Each path below is one point turned by a fixed rotation once a step. After each direction that follows a path, write how fast that rotation turns it, in degrees per step (0 if it stays still).
Each turn is a multiple of 5 degrees from 10 to 175, or 0.
Each row of a path follows its step; steps can be skipped.
Rotation 1:
step 0: -2.53  -3.78  -1.29  -1.74  0.60  -1.18  -3.39  -1.78  -0.98  -1.91  0.61  0.90  0.60  3.02  0.46  0.55  1.31  -2.70  3.97  -0.96  4.57  -2.70  -2.11  -0.80  4.06  -0.29  -2.31  -2.52  -0.50  -2.33  -3.47  -1.75  0.34  1.68  0.39  0.36  3.02  1.51  -1.46  -0.89  -1.76  0.96  -1.22  2.08  -0.90  -1.79
step 1: -0.82  1.34  -1.25  -2.79  2.27  0.88  -0.36  1.27  -0.64  0.43  -1.55  4.38  0.39  -0.29  0.43  0.15  1.43  -3.96  0.60  -1.20  -0.65  -4.51  -0.71  -4.31  2.88  -1.56  -2.68  -2.70  0.30  1.40  -4.82  0.96  1.60  0.44  -3.19  -2.62  1.20  -1.34  -1.41  -3.41  -1.82  -1.49  0.25  -0.01  -0.20  2.22
step 3: -3.21  1.23  -0.26  -1.28  2.39  2.78  0.98  3.11  -1.96  0.56  0.99  0.29  1.79  5.42  2.15  -0.30  -2.88  -2.86  3.22  -6.21  2.15  -1.32  3.94  1.25  1.70  1.73  -0.13  0.52  -2.34  0.72  -1.47  -1.11  1.02  0.38  0.02  -1.72  1.29  -0.97  1.44  -0.96  -1.07  0.02  -1.12  -1.41  0.48  -1.88
step 5: -0.97  -1.06  -0.98  -2.03  -0.76  0.11  0.64  1.16  -2.38  -4.59  -0.88  0.48  -1.06  4.42  2.26  0.66  0.38  2.20  2.04  -2.79  2.34  -2.75  -1.74  2.59  0.35  -1.43  -3.68  0.07  2.62  0.94  1.19  0.90  -1.00  0.94  3.50  4.05  2.97  -3.21  -2.06  -0.55  0.25  0.40  -2.60  0.83  -3.11  -0.64
step 6: -0.51  -0.21  2.28  -2.37  3.19  2.31  -1.11  -0.55  -2.88  -1.49  -1.61  -0.19  0.69  -1.53  1.92  2.07  -3.76  -1.94  1.43  -0.38  1.02  -5.96  -1.99  -0.19  4.57  -0.55  -1.85  0.02  1.00  -0.21  1.11  -2.19  1.65  2.62  0.61  -0.42  3.82  -3.70  -2.64  -0.91  -0.58  0.00  -2.08  -0.06  1.79  -0.20
step 7: 0.85  -0.25  -0.66  -1.33  -1.82  -0.06  -0.42  1.03  2.55  -3.62  -2.69  0.68  -0.17  -1.29  2.12  2.66  -2.44  -3.85  -0.12  -0.96  -2.47  -1.46  -4.29  0.40  5.52  -1.09  -2.86  1.90  2.05  1.21  -5.04  -0.50  3.29  -0.45  -0.68  2.26  0.02  -2.65  1.07  -0.09  -0.91  1.59  -0.31  0.89  -1.49  1.94
step 8: -1.43  0.66  -0.24  -1.23  0.82  -0.02  -1.51  -0.61  -0.74  -1.21  1.31  3.74  -0.74  5.01  1.31  0.84  -5.20  -3.18  1.15  -2.88  1.19  -2.40  -3.55  3.34  0.12  1.51  -2.20  0.57  -0.26  2.22  -2.94  0.19  0.10  0.22  -2.45  0.68  1.48  -0.52  0.89  4.81  -1.09  -1.79  1.39  1.43  -2.37  1.67
step 9: -4.47  1.27  3.50  -1.00  0.90  2.26  -1.59  -0.15  -1.94  1.38  -1.76  3.26  0.24  -0.50  -1.05  -0.73  -0.44  -5.98  3.03  -2.54  -2.65  -2.11  -1.47  0.76  0.85  1.62  -1.37  -1.60  1.38  -1.99  -1.54  -1.42  0.87  -0.03  -2.25  0.14  0.91  0.69  3.18  1.93  -1.13  0.93  -2.83  -3.50  -2.25  -2.36
step 10: -3.14  -2.69  -2.27  0.12  -0.40  -0.28  -1.79  4.04  -1.13  -2.14  -2.03  3.32  -0.61  1.11  2.97  0.36  2.62  -1.01  1.88  -2.67  0.29  -1.33  -1.51  1.06  -0.16  0.49  -3.12  -0.74  0.10  -1.94  -2.56  4.47  -1.23  -3.61  -2.18  2.56  1.48  -1.12  3.60  -1.59  -0.15  0.57  -3.32  -1.62  -0.22  -0.45
step 11: -1.48  -0.90  -2.76  -4.01  -0.90  0.45  -0.19  -0.79  -2.12  0.50  -1.30  3.71  0.11  3.78  1.91  -1.02  0.39  0.32  2.68  1.95  2.33  -7.07  0.15  1.97  1.79  0.76  0.42  0.00  -0.48  0.25  -0.01  2.75  0.15  0.28  1.06  -0.15  5.26  -0.65  1.28  -0.36  -0.85  -1.78  -1.36  -3.30  2.10  -1.09
step 12: 0.21  0.79  -0.42  -2.11  -2.54  -1.31  -1.66  2.26  -0.08  -1.06  -3.64  2.35  1.03  0.87  1.54  3.09  1.07  -2.86  2.88  -1.98  -4.90  -4.65  2.80  -0.15  3.21  -1.62  -1.38  -0.24  -1.23  -0.13  -1.70  -1.48  1.98  1.14  3.02  0.61  2.53  0.01  -2.06  -1.82  -1.78  1.30  -0.96  -0.92  1.67  -3.02
Directions:
-0.79  0.26  0.89  -0.68  0.51  0.27  -0.44  0.15  -0.45  0.00  0.60  1.21  -0.49  0.11  -1.07  0.07  -0.43  0.92  -0.23  1.31  -0.34  -0.45  -0.37  0.22  0.62  0.79  0.11  -0.03  -0.55  0.10  0.55  0.20  -0.68  -0.68  -0.48  -0.99  -0.63  -1.17  -0.10  0.18  0.08  0.31  0.04  0.58  1.40  0.46 : 155
-0.14  -0.46  -1.41  -0.52  0.50  -0.49  -0.71  0.15  0.60  -0.54  0.87  -0.92  -0.34  1.09  0.20  -0.27  -1.19  0.43  0.91  -0.02  1.30  0.21  -1.07  0.00  -0.31  0.45  0.28  -0.34  -0.30  0.02  1.03  0.03  -0.69  -0.43  0.39  -0.01  0.24  -0.02  0.60  -0.01  -0.97  -0.63  0.65  0.24  -0.23  -0.44 : 135
-0.49  0.47  0.13  0.14  -0.32  0.02  -1.10  -0.12  0.07  1.47  0.17  -0.50  1.17  0.22  0.03  0.31  0.60  0.25  0.93  -0.65  0.41  0.06  -0.84  1.22  -0.15  -0.13  0.07  -0.22  0.38  0.97  0.32  0.40  0.18  -0.40  -0.54  -0.24  -1.64  0.08  -0.58  0.21  0.94  -0.08  -0.88  0.35  -0.43  -0.75 : 70
0.07  1.46  0.39  0.47  -0.69  -0.01  0.51  -0.99  1.23  -0.58  -0.82  0.04  0.04  0.03  -0.54  -0.23  -0.33  0.54  0.52  0.53  -0.41  -0.36  -0.62  -0.18  0.26  0.42  -0.64  -0.57  0.54  -0.24  0.50  -0.71  0.86  -1.40  0.51  -0.65  0.28  0.98  0.82  -0.92  -0.03  0.41  -0.56  0.02  -0.18  -0.44 : 145
0.08  -0.13  -0.10  0.38  -0.66  0.31  0.52  -0.50  -0.84  -0.70  0.74  -0.32  -0.91  -1.32  -0.07  0.60  -0.02  -0.04  -0.25  -0.51  -0.29  0.61  -1.43  1.18  0.06  -0.19  0.44  -0.18  -0.90  0.55  0.41  0.01  0.63  0.84  0.22  -1.17  0.61  -0.33  0.05  -0.05  -0.72  0.05  -1.05  0.55  -0.75  0.46 : 40
-1.06  -0.11  0.78  0.51  0.31  -0.65  0.40  -0.12  -0.02  0.35  0.46  0.58  -1.00  0.88  -0.60  -0.79  0.73  -0.24  0.36  -0.14  -1.09  0.18  -0.46  -0.09  -0.67  0.35  -0.06  -0.89  0.38  -0.22  -0.46  -0.47  0.14  0.31  0.73  0.73  -0.25  0.22  -1.48  0.19  -1.13  -0.44  0.43  1.09  -0.64  -0.58 : 85
0.91  0.41  -0.15  1.19  0.28  0.53  0.43  -0.31  -0.48  0.31  0.26  0.22  1.31  0.61  -0.80  -0.43  -0.40  0.84  -0.33  0.31  0.38  0.42  0.30  0.25  1.44  0.21  -0.14  -0.51  -0.48  -0.22  -0.41  0.10  -0.14  0.11  -0.80  0.53  1.17  -0.28  -0.37  0.61  -0.57  -1.38  -0.79  0.06  -0.19  -0.89 : 135
